Each pair is two rows. How far apart are they, by a hidden measure? 0 means very close, and 40 very far. Two or three weighted sums of its numbers give each row a place; it is the straight-line distance between the places.
[-1.68 -0.32  0.5   1.71 -0.62  0.84 -0.71 -1.11 -0.42 -0.92]
[-0.52  0.42  1.09  1.35  1.03  1.36 -1.21  1.45  0.15 -0.07] 12
[-1.56 -0.09  0.45  0.57  1.35 -0.73 -0.21  0.11  0.08 -0.93]
[ 1.76  0.71 -0.28 -0.75 -0.27  1.31  0.64  0.78  0.11  0.83] 28
[-0.38 -0.51  0.11  0.63  1.48 -1.1   0.07  0.36 -0.52 -0.49]
[-0.15  0.48 -0.5  -0.62 -1.53  0.27 -0.76 -0.01 -0.52  0.04] 4
[ 0.55 -0.9   0.36 -0.47 -0.09  0.91  0.91 -0.98  0.33  0.44]
[ 1.14 -0.27  0.79  0.38  0.46  0.8   0.43  0.5   0.67  0.01] 7
[ 0.82  0.    0.4   0.28 -0.19  1.61  0.52 -0.92  0.08  0.96]
[ 0.6  -0.69  0.19  1.01  0.18  1.14  0.69 -1.09  0.12  0.24] 3
[-0.03 -0.45  0.11 -0.74 -0.04  0.13 -0.96 -0.58 -0.52  0.43]
[ 0.86 -0.19  0.47 -1.13 -0.08 -1.42 -0.08 -0.89 -0.56  0.11] 10
[-0.63 -1.67 -1.    2.72  1.06  0.91  0.77 -1.98 -0.43 -0.06]
[ 0.85  0.09  0.94  0.49  0.25  0.13  0.35 -0.31 -0.04  0.53] 11
[-1.03  0.16 -0.33  1.98  0.25  0.67 -0.08 -0.14 -0.51 -0.02]
[-0.79 -1.14  0.08  1.42  0.05 -0.72  0.09 -1.41 -1.13 -0.06] 6
[ 1.36 -0.8   1.02 -1.04 -0.69 -0.38  0.28 -0.89 -0.24  0.26]
[ 0.2  -1.03 -1.58  0.33 -1.17 -0.37  1.68 -0.38 -1.52 -0.49] 16
[-0.62  1.27 -0.2  -0.27  1.34 -0.35  0.32  0.74 -0.03  0.02]
[-0.33  0.21  0.6   0.12  0.8  -0.37 -0.91  0.48  0.28  0.33] 13
[ 0.16 -0.81  0.85  1.66 -0.15  0.32  0.81 -0.37 -0.67  0.28]
[ 0.55  2.06 -1.26 -1.16 -2.17  0.37  0.89  1.42 -0.45  0.34] 27
[-1.4   0.23 -0.56  0.42  1.09  0.12 -0.4   0.71  0.68  0.34]
[ 1.5  -0.75  0.64 -0.12 -1.24 -0.81  0.71  0.61  0.02  0.34] 13
[ 0.43 -0.79 -0.85 -0.67  0.5   1.57  1.14 -1.13  0.61 -0.48]
[ 1.34  0.18 -0.18 -1.09 -0.57 -0.04 -0.33 -0.08  0.61 -1.5 ] 24
[-0.47  0.41 -0.35 -0.97  0.23 -0.66 -0.84  0.69 -0.34  0.06]
[ 0.22 -0.62  0.95  0.06 -0.9  -0.15 -1.28 -1.67 -0.44 -0.35] 17
[ 0.76 -0.23  0.81 -0.23 -1.32 -0.07  0.59 -0.21 -0.35 -0.53]
[-1.34  0.77 -0.84 -0.24  1.13 -0.04  0.26  1.52  0.36  0.73] 3
[ 0.49 -0.94  0.54 -0.31  0.33  0.88 -0.02 -0.26 -0.01 -0.05]
[-0.9   1.06 -0.11  0.26  0.59  0.68 -0.38  1.45  0.28  0.82] 7
[ 0.09  0.46 -0.16 -0.32 -0.13 -2.49 -0.32 -0.06  0.66  0.02]
[ 0.91 -0.63 -0.19  0.37  1.12  1.31 -0.01 -1.5   0.92  0.75] 34
[ 1.56 -0.53  0.23 -0.29 -0.02  0.87  1.02 -1.02 -0.23  1.15]
[-1.7  -1.27 -0.97  1.85  1.62  1.53  0.   -0.47 -0.02 -0.31] 23
[ 0.41 -0.41 -0.14 -1.38  0.78 -0.78 -0.03 -0.61  0.64 -0.02]
[-1.52  0.47 -0.92 -1.07  1.74 -1.44 -1.14  0.65  0.21  0.06] 15
[ 1.28 -0.3  -0.37 -0.86  0.16 -1.12 -0.07 -1.64 -0.35  0.54]
[-0.5   1.14  0.05 -1.5   0.02 -0.48  0.61  0.76  0.43  0.19] 33
[-0.13  1.38  1.09  0.89 -0.28 -0.02 -1.27  2.    0.24 -0.61]
[ 1.    0.09 -0.23 -1.09 -0.29  0.74 -0.42 -0.84 -0.1  -0.23] 12
[-0.82  1.33 -0.05 -0.56  0.83 -0.84 -0.3   1.53  0.54 -0.54]
[ 1.36  2.42 -0.91 -1.03 -2.23  1.08  0.29  2.63  0.81  0.19] 13
[ 1.42  0.22 -0.31 -0.19 -0.53  1.09  0.11  0.97  0.48 -0.14]
[-0.03 -0.09  0.24  1.05 -1.27 -0.18  0.7  -0.79 -1.41  0.57] 7
[ 0.25  0.31  0.03  1.03  0.89 -0.14  0.24  0.71 -0.26  0.68]
[-0.01 -0.79 -0.21 -0.01  0.92  1.23  0.3  -1.6   0.77 -0.91] 23
[-1.94 -1.36 -0.29  1.19  1.6  -0.45 -0.68 -0.21 -0.79 -0.28]
[ 1.37 -0.53  0.25  0.17  0.29  0.91  0.47  0.77  1.27  0.06] 19
[ 1.7  -0.77  0.18 -0.31  0.42 -1.37  1.01 -0.15 -0.77  1.33]
[ 0.39  1.97  0.07 -0.08 -0.84  0.04  0.43  1.68  0.53 -0.35] 27
[-0.34 -1.45 -1.1  -0.15  0.36  0.94  0.01 -1.93  0.35 -1.53]
[-0.52 -0.08 -1.31 -1.72 -1.67 -0.63 -0.96 -0.84 -0.76 -0.51] 27
[-0.61  1.63 -0.29  0.07  0.36 -0.03  0.57  1.28  0.    0.18]
[-0.85 -0.14  0.76  0.43  0.44  0.32 -1.08 -0.06 -0.36 -0.21] 10
[ 1.06 -0.54  0.62 -0.68 -0.09 -1.98  0.53 -1.2   0.08  0.56]
[ 0.47 -0.13 -0.11  0.11 -0.68 -0.92 -0.24 -0.19 -1.28  0.6 ] 8
[-0.41  2.72 -0.02 -0.1   0.44  0.3   0.1   1.58  0.61  0.72]
[ 1.03 -0.16  0.94 -0.55 -1.21 -0.33 -0.51 -0.56 -0.83  0.68] 14
[-0.84  0.6  -0.15 -0.92  0.64 -1.12 -0.57  0.05  0.55 -0.71]
[ 0.05 -0.36 -0.14 -0.64 -1.38 -0.2   0.52  1.9  -0.12  0.67] 7
[ 0.08  0.44  0.78  0.97 -0.19  0.68 -0.11  1.31  0.5  -0.8 ]
[ 0.91 -0.56  0.36  0.07 -0.02  0.42  0.79 -1.06 -0.48  0.68] 16
[ 0.63  0.27 -1.01 -0.46 -1.21  1.41 -0.37 -0.65 -0.13  0.79]
[-0.37  0.52  0.33  1.51  1.36  1.29 -0.66  1.02  0.67  0.29] 14
[-1.42  1.7   0.36  0.07 -0.74  0.12  0.54  0.61  1.63 -0.45]
[-0.18 -0.87 -0.16  0.22  0.04  2.02  0.41 -1.81  0.05  0.31] 22
[ 1.53  0.13 -0.39 -0.91 -1.42 -0.13  0.33  0.72 -0.34  0.65]
[-0.4   0.61  1.12  1.28 -0.36 -0.42 -1.38  2.26  1.11 -0.92] 20
[-1.16 -0.62  0.05 -0.9   0.78 -1.74 -0.34 -0.93 -0.43  0.05]
[-0.03 -0.5  -0.24 -0.31 -0.77 -0.67  0.11 -0.42 -0.24  0.89] 13
[ 0.93 -0.09  0.78 -0.62  0.63  0.98 -0.02 -0.67 -0.06  0.95]
[2.26 0.44 0.27 0.57 1.79 2.07 2.04 0.63 0.85 2.43] 18
[ 0.91  0.23  0.35 -1.6  -0.43  0.33  0.22 -0.91 -0.48  0.03]
[ 1.32  0.17 -0.19 -1.02 -1.01  0.74  0.45  0.01 -0.05 -0.12] 3
[-1.85 -1.11 -1.07  1.93  1.56  0.89 -0.37 -0.7   0.4  -0.7 ]
[-0.92  0.55  0.36 -0.05  0.44 -0.7   0.12  0.97 -0.09  0.23] 17
[ 2.26  0.72 -0.77 -0.57 -0.84  1.49  0.75  0.91  1.33  0.76]
[-1.1  -0.42  1.08  1.42  2.02  0.58 -0.59  0.71  0.89 -0.8 ] 32
[-1.02  1.33 -0.27 -0.7   0.4   0.06 -1.09  0.98  0.16  0.47]
[ 0.74 -0.55  0.36 -0.37 -0.15  0.32  0.92 -0.17 -0.1   0.12] 12
[ 0.38  2.77 -1.42 -1.55 -2.13  0.53  0.59  1.71 -0.12 -0.37]
[ 1.33 -0.89  0.58 -0.31  0.21 -1.12  0.22 -0.71 -0.6   0.18] 24
[ 0.62 -0.28 -0.96 -0.47 -0.11  1.01 -0.01 -0.73  0.48  0.18]
[-0.68  0.02 -0.01  0.96  0.91  0.37 -0.48  0.24 -0.09 -0.37] 13
[ 0.03 -0.83  0.26  0.38 -1.12 -1.    0.82 -0.38 -0.56  0.55]
[-1.63  0.3   0.07  0.24  1.35 -1.04 -0.26 -0.62 -0.52 -0.52] 15
[-1.75 -0.33 -0.67  1.21  1.63  0.16  0.48 -0.23 -0.49 -0.89]
[-1.51 -0.46 -1.06  1.29  0.25  0.42 -0.35 -0.65 -0.63 -1.63] 5
[-1.46  0.65 -0.33  0.94  0.93  0.68 -0.58  0.44 -0.17 -0.05]
[-0.6   0.6  -0.37 -1.55  0.36 -1.12 -0.42  0.48 -0.22 -0.1 ] 19
[-0.41  1.61 -0.31 -0.37  0.19 -0.75 -0.99  1.05 -0.02  0.35]
[ 0.99 -1.03 -0.07 -0.66  0.19 -0.09  0.15 -0.56  0.05  0.27] 17
[ 0.88 -0.66  0.81  0.17  0.36 -0.33  0.71 -0.1   0.54 -0.03]
[ 0.27 -0.75  0.78  0.08 -1.04 -0.26 -0.4  -1.46 -0.33 -0.76] 6
[ 0.5   1.04 -0.75 -0.46 -0.96 -1.23  0.43  0.02 -1.87 -0.49]
[-1.2   0.26 -0.77 -1.37  0.17 -0.31 -0.93 -0.3   0.98 -0.57] 26
[-1.4   0.59  0.06  0.47  0.82 -0.19 -0.44  0.49 -0.29 -0.88]
[-1.15 -0.05 -0.17 -0.89  0.78 -1.61 -0.36 -0.07  0.27 -0.15] 11
[ 0.04 -1.16 -1.22  1.03  0.57  1.72  1.08 -0.87  0.31 -0.54]
[-1.62 -0.84 -0.94  1.52  0.88  1.04 -0.55 -0.92 -0.17 -0.47] 6
[-1.62  0.35  0.1   0.01  1.23 -1.07 -0.29 -0.08 -0.53 -0.23]
[-1.    0.17 -0.57 -0.43  1.44 -2.2  -0.15  0.65  0.2   0.61] 18
[ 1.62  1.49  0.3   0.82 -0.81  0.55 -0.05  2.92  1.11  0.76]
[ 1.36  0.15  0.57 -0.75 -0.83  0.21  0.27 -0.51 -0.49  0.31] 8
[ 1.51  0.42 -0.4  -0.83 -2.37  0.49  1.01  0.78 -0.82  0.86]
[ 0.92 -1.9  -0.22  0.53 -2.67 -1.53 -0.28 -1.05 -0.91  1.69] 22
[-0.93  1.5  -1.06 -1.4  -0.56  0.09  0.39  0.81 -0.12 -1.09]
[-1.82 -0.45 -0.17 -0.28  0.45 -1.62 -0.78 -0.93 -0.76 -1.41] 5
[-0.95  2.23  0.93  0.1   0.39  0.18 -1.08  1.62  0.33 -1.96]
[ 0.11 -0.69  0.29  2.58  0.41  0.03  1.02 -1.38 -1.26  0.18] 32
[-1.2  -0.58  0.33 -0.54  0.75 -2.84 -0.72  0.07  0.04  0.2 ]
[ 0.52  0.27 -0.09 -0.33 -0.82  1.29  0.51  0.    0.23 -0.15] 23
[-0.08  1.88 -1.51 -2.1  -2.48  0.13  0.04  1.26 -0.2  -0.69]
[ 1.03 -0.55  0.49 -0.13  0.71 -2.57  0.87 -0.21  0.62  0.91] 32
[ 0.03  0.26 -0.27 -0.34 -1.09 -0.17 -0.11  0.08 -0.72  1.23]
[-0.11 -1.42 -0.21 -0.22  0.12  0.65  0.06 -1.19 -0.04 -0.67] 18
[ 0.63 -0.23 -0.4  -0.38 -0.1   1.23  0.37 -0.99  0.09  0.25]
[-1.03  0.98  0.    1.44  0.67  0.8   0.02  0.34 -0.23  0.41] 10
[ 0.44 -1.1  -0.54 -0.04  0.6   1.54  0.69 -0.64  0.73 -0.41]
[-0.95 -1.52 -0.6   2.07  2.21  0.29 -0.29 -1.05 -0.26 -1.43] 11
[-1.96 -1.63 -0.66  1.43  1.77  0.43 -0.23 -0.32  0.86 -1.23]
[ 1.1  -0.26 -0.24  0.12 -0.49  1.66  0.12  0.04 -0.06  0.79] 26
[ 0.93 -0.57  0.47  0.74 -0.35  0.12  0.93 -0.62 -0.67  0.44]
[ 0.72 -0.49 -0.23 -0.58 -0.39  0.55  0.01 -0.98  0.68 -0.06] 2
[ 0.84 -1.43  0.26  0.5   0.52  0.34  0.93 -0.2   0.43  0.45]
[-1.18  1.75 -0.44 -0.44 -0.22 -0.29 -1.11  1.82  0.35 -0.43] 31
[-1.44 -0.02 -0.2   0.76  0.83  0.8  -0.38  0.5   0.02 -0.57]
[-1.13  0.03  0.04  1.19  1.9   0.85  0.26  0.27  0.53 -0.35] 7
[-0.8  -0.2   0.11  1.09 -1.33  0.51 -0.52 -0.68 -1.15  0.21]
[-0.84  0.22  0.01 -1.2   0.36 -0.44 -2.09 -1.24  0.01 -0.35] 13
[-1.48  1.2  -0.73 -0.12  1.62 -2.32 -0.28  0.99 -0.06 -0.31]
[-1.2  -0.12 -0.6  -0.57  1.31 -2.63 -0.26 -0.15 -0.17 -0.17] 6
[-1.12 -1.04  0.78  1.66  1.2   1.1  -0.64 -0.46 -0.35 -1.64]
[ 0.33  2.78 -0.99 -1.61 -1.46  0.66  0.46  1.5   0.55  0.94] 28
[-0.24  0.84  1.57  1.66  0.79 -0.07 -1.26  1.85  0.81 -0.31]
[ 0.6   0.56  0.2  -0.57 -0.23  1.16 -0.41  0.39  0.14  0.16] 3
[ 1.32 -0.04  0.33 -0.65 -0.68 -0.21  0.3  -0.78 -0.87  0.42]
[-1.36  0.58  0.43 -0.47  0.98 -0.28 -0.61  0.65  0.26 -1.44] 31
[ 0.86 -0.11  0.32  0.77  0.96  1.34  0.82  0.34  0.18  0.22]
[-1.07  0.78 -0.66 -0.13  0.4   0.62 -0.07  0.42  0.34 -0.96] 21
[ 1.35 -0.38  0.79  0.05  0.39  0.06  0.66 -0.56 -0.36  0.54]
[ 0.33  1.81 -0.4  -0.44 -1.16  0.79 -0.37  2.08  0.47  0.23] 14
[ 2.15 -0.42  0.64  1.1   0.4   0.52  0.44  1.73  2.03  0.75]
[-0.49 -0.58  0.6   0.11  0.3  -0.61 -0.75 -0.46 -0.44  0.53] 22
[ 0.63 -0.48 -0.23  0.32 -0.21 -0.35  1.2  -0.25 -0.04  0.08]
[ 0.78  2.12 -1.8  -1.42 -2.94  0.97  0.34  1.57 -0.54  0.91] 17
[-0.7   0.52  0.03  1.11  1.08  0.16 -0.68  0.67  0.81 -0.5 ]
[-1.81  0.47 -1.18 -0.79  1.26 -2.61  0.32  0.67 -0.15  0.18] 24
[ 0.7   1.96 -1.57 -1.52 -3.1   0.45  0.16  1.79 -0.55  0.11]
[ 1.15 -0.22  0.36 -0.95 -1.31 -0.39  0.23 -0.55  0.09 -0.05] 19
[-1.08  0.17 -0.27 -0.71  0.38 -1.81 -0.2   0.06 -0.59  0.31]
[-1.1   0.35  0.57  1.07  1.67  0.31 -0.36  0.35  0.45 -0.95] 24
[ 0.4  -1.18 -0.32 -1.38 -0.46  0.22  0.27 -1.2   0.28 -0.57]
[ 1.04 -0.4   0.74 -0.62 -0.09 -0.13 -0.09 -0.65 -1.17  0.34] 13
